[144 156 159 138 116 148 110 149 111 130 158  97] = K_218
[148 163 167 141 113 153 106 154 106 130 159  97] = K_353
[160 185 190 148 103 169  93 170  93 133 189  66] = K_113
[126 129 124 148 103 169  93 170  93 133 189  94] = K_764
[125 123 123 126 130 124 131 124 131 127 123 133] = K_810
[148 163 167 141 113 153 106 154 106 131 166  89] = K_114
shift +1: [169] | [170]
then: [126 130 124] | [131 124]
asked: [148 163 167 141 113 153 106 154 106 130 159  97] | K_353
then: [156 159 138 116 148 110] | [149 111]
shift +1: [133] | [134]

[134 132 135 146] -> K_640
[118 138 128 136] -> K_353
[134 135 135 146] -> K_218
[124  95 109  69] -> K_919
[111 122 102 103] -> K_369
[121 141 133 146] -> K_49
[115 166 145 190] -> K_632
[125 113 120 102] -> K_810
[136 132 133 139] -> K_764
[139 118 127 117] -> K_113
[112 135 128 134] -> K_273
[141 127 132 137] -> K_114
asked: [125 113 120 102] | K_810
asked: [134 132 135 146] | K_640
shift -1: [166] | [165]
asked: [111 122 102 103] | K_369
asked: [136 132 133 139] | K_764

[ 72 129  66  94 148 174 178  89 162  95 159 183 163 143 177 161  82  71
 165  90 160 152  81  93 160  77 131  95 106  92 190 166  90 183 149 126] -> K_369
[103 153 158 131 162 166 138  66  97 185  75  93 179 139 176 134 165 155
 179 140 184 101 138 159 173 111 173 142 148  91  93 112 138 162 152 124] -> K_218
[103 153 158 131 162 166 138  66  97 185  75  93 179 139 176 134 165 155
 179 140 184 101 138 159 173 111 173 142  75 152 141 168 153 127 184  71] -> K_632
[177 161  82  71 166  90 160 152  81  93 160  77 158  98  90 130 113 166
 189 147  84 112 166 103 135 133 135 133  98 183 178 181 178 191  98 135] -> K_764
shift +1: [162] | [163]
shift +1: [103 153 158 131] | [104 154 159 132]
shift -1: [66 97] | [65 96]
shift +1: [139] | [140]
shift -1: [82] | [81]
then: [177 161  82  71 165  90 160 152  81  93 160  77] | [131  95]

[ 93 140 116 121 130 126 131 135 142  84 123 115 113 129 126 131 125 100
 109 170 132 166 129 102 137 126 130 141 132 139 102  87 103 136 120 119
 124 134 131 134 109 113 123 134 114 136 135 123 138  90 146 122 154 139
 118] : K_113
[165  94 150 136 143 112 110  83  91 160  77 156 132 131 154  60  91 164
 128  68 126 138  78 158 128  78  97  87 136 130 148 174 171 110 101 125
 103 113 103 111 150 109 146 119 141 117  86  94 139 172  99 134  98  87
 124] : K_49
[125  90 127 127 134 122 101  93 112 120 111 133 122 130 130 110 116 124
 110 108 116 133 108 135 139  99 107 107 137 135 121 137 132 123  97 106
  96  93 114  89 130 113 138 120 127 120 116 110 120 128 123 129 131 102
 109] : K_218
[110 104 106  99 116 156 113 104 122 102  99 132 155 114 115 108 135 130
  95 106 112 131 101 119 155  98 122  99 113 113 105 100 130 153 106 103
 110 112 118 110  97  98 130 109 148 104 152  98 107 102 149 140 146  99
 109] : K_353
[139  97 127  97 129 147 109  88 110 126  66 134 145 115 134  60 108 144
  97  67 119 119  70 140 154  75 107  70 113  98 115 131 146 155 102 112
 108 116 109 119 104  88 137  99 142  96 136  82 126 133 150 153 135  74
 119] : K_273
[163 130 146 135 133 123 132 135 126 176 144 126 126 129 135 133 127 147
 152 137 141 120 142 153 111 146 128 122 124 112 151 170 145 123 147 150
 144 132 132 133 146 150 127 126 125 129 121 148 133 168 123 137 109 127
 147] : K_369
[ 98 128 118 122 128 125 124 122 133  78 105 114 109 134 128 114 117 100
 102 108 120 122 110 109 145 111 124 124 134 133 100  93 104 138 108 116
 113 129 125 126 113 101 129 128 111 123 133 106 139  93 145 126 158 122
 112] : K_632
[114 123 131 133 133 120 119 125 132 105 131 118 107 135 131 128 126 112
 119 131 122 117 127 122 135 126 125 134 143 131 120 121 111 127 119 117
 118 121 130 125 128 126 133 130 110 126 126 125 131 113 131 124 139 124
 127] : K_640
[114 143 137 155 142  98 139 136 121 119 138 151 116 132 146 128 113 136
 140 135 135 151 131 111 110 129 118 168 150 172 133 123 141  87 124 125
 126 138 117 140 148 133 135 154 130 156  82 139 146 124  83  95 103 158
 133] : K_919
[113 151 124 147 130 114 146 152 132 130 162 144 132 127 128 163 133 133
 146 161 138 153 157 109 105 153 132 174 134 162 133 115 136  97 142 134
 141 139 127 136 139 146 123 153 138 158 105 157 131 120  96 100 109 170
 133] : K_114
[109 160 120 141 122 123 148 164 149 105 167 117 118 134 122 175 144 112
 137 170 132 129 166 110 119 165 147 168 134 142 122 103 109 120 148 139
 147 148 144 147 129 145 123 147 117 143 134 154 131 103 126 112 138 166
 134] : K_764
shift -1: [135] | [134]
shift +1: [176 144 126] | [177 145 127]
then: [170 132 129 166] | [110 119]
shift -1: [102 149 140 146] | [101 148 139 145]
then: [123  97 106  96  93 114  89 130 113 138 120] | [127 120]
then: [ 98 128] | [118 122]

[165 138 174 115 140 105 130 124 144 112 141 123 128 109 147 138 143] = K_919
[141 105  78 156 129 145 130 135 130 168 121 167 140 147  89 145  94] = K_114
[136 137 110 134 128 120 123 121 114 159 135 133 140 152 101 134 120] = K_764
[103  76 130 129  97 177 133 120 160 135 151 165  83 107 134 152 152] = K_113
[133 116 140 103 142 153 123 106 154 127 132 126 135 100 136 141 123] = K_353
[100 101  99 103 101 160 124 148 125 114 107 167 102 100 119 151 110] = K_369
[143 137 110 134 128 120 123 121 114 159 135 133 140 152 101 134 120] = K_273
[105  78 154 100 141 139 118 106 155 123 135 123 127 107 127 140 124] = K_49
[124  94 101 109 135 137 126 136 109 135 159 140 158 164  96 140  81] = K_810
[143 145 131 101 125 135 142 134 137  95 113 116 117  92 124 130 128] = K_632
[132 140 130 127 130 138 147 106 139 116 117  95 138 106 124 107 144] = K_218
[ 97  69 107 172  86 159 126 157 112 122 139 193  85  99 137 148 114] = K_640
then: [105  78 156] | [129 145]
then: [123 106 154 127 132 126] | [135 100]
asked: [143 137 110 134 128 120 123 121 114 159 135 133 140 152 101 134 120] | K_273
then: [142 153 123 106] | [154 127]
shift -1: [126] | [125]
then: [101 109 135 137] | [126 136]
then: [ 95 113 116 117  92 124] | [130 128]

[117 133 130 117 141 135] -> K_764
[ 81 121  64 123  71  94] -> K_273
[124  98  85 140 164 133] -> K_632
[ 81 113  64 123  71  94] -> K_640
[ 92 133 123 112 122 137] -> K_919
[ 76  64  75  98 146 126] -> K_218
[138 108 124 118 104 116] -> K_114
[104 118 147 149 144 130] -> K_353
[138 108 124 118  78  96] -> K_369
[136 134  88 159 166 125] -> K_810
[148 149 150 176 161 140] -> K_49
then: [147 149] | [144 130]
shift +1: [121  64] | [122  65]

[121 130 145 152 144  84 138 124 107 143 164 135 164 122 118 125 134 119
  89 119]  K_218
[121 130 121 152 144  84 138 124 107 143 164 135 164 122 118 125 108 162
 159 150]  K_764
[ 86 111 142 159 124 133 120 192 119 164 143 164 135 190 135 140 117 127
  81 141]  K_810
[121 130 145 152 144  84 138 124 107 143 164 135 164 122 118 125 108 162
 159 150]  K_273
then: [124 133 120 192 119 164 143 164 135 190] | [135 140]
asked: [121 130 121 152 144  84 138 124 107 143 164 135 164 122 118 125 108 162
 159 150] | K_764
shift +1: [124] | [125]
shift +1: [130 145] | [131 146]

[143 134 132 151 105 122 156 128 136] -> K_764
[103 138 132 122  94 115 148 121 128] -> K_632
[111 132 142 118 101 106 149 124 136] -> K_114
[109 157 132 153 138 153 147 132 114] -> K_218
[148 142 132 145 104 130 148 124  95] -> K_810
[129 144 132 117 121 106 143 124 110] -> K_273
[103 138 132 122  94 115 145 117 119] -> K_369
[177 143 132 153 114 138 152 126  85] -> K_113
[148 142 132 145 104 130 148 133 120] -> K_353
[148 142 132 145 126  97 147 129 127] -> K_49
[143 140 132 136 130 113 155 137 138] -> K_640
[ 96 156 132 150 142 152 146 131 132] -> K_919
shift -1: [145 117] | [144 116]
asked: [177 143 132 153 114 138 152 126  85] | K_113
asked: [148 142 132 145 126  97 147 129 127] | K_49
shift +1: [117 121] | [118 122]
shift +1: [151 105 122 156] | [152 106 123 157]

[129 129 128 127 123 120 132 135] : K_113
[150 133 182 145 108 117 143 114] : K_114
[173 132 131 127 154 105  70 108] : K_353
[140 134 113 155  90  96  92 139] : K_919
[159 141 175 164  81  87 103 117] : K_369
[114 125 136 106 165 151 134 109] : K_49
[144 131  98 118 107  84 134 174] : K_218
[146 130 156 136 161 149  82  76] : K_640
[164 130 170 146 116 122 141 119] : K_810
[133 124 113 118 124 122 160 158] : K_764
shift -1: [150] | [149]
shift +1: [140] | [141]
shift -1: [118] | [117]
shift +1: [108] | [109]

[100 111 107 127] = K_114
[141 117 125  80] = K_218
[171 161 164  68] = K_632
[171 161 164  58] = K_369
[156 109 115  97] = K_273
[ 79  98 142 165] = K_113
asked: [100 111 107 127] | K_114
shift -1: [100 111 107] | [ 99 110 106]
shift +1: [79 98] | [80 99]
asked: [141 117 125  80] | K_218
shift -1: [171 161 164] | [170 160 163]

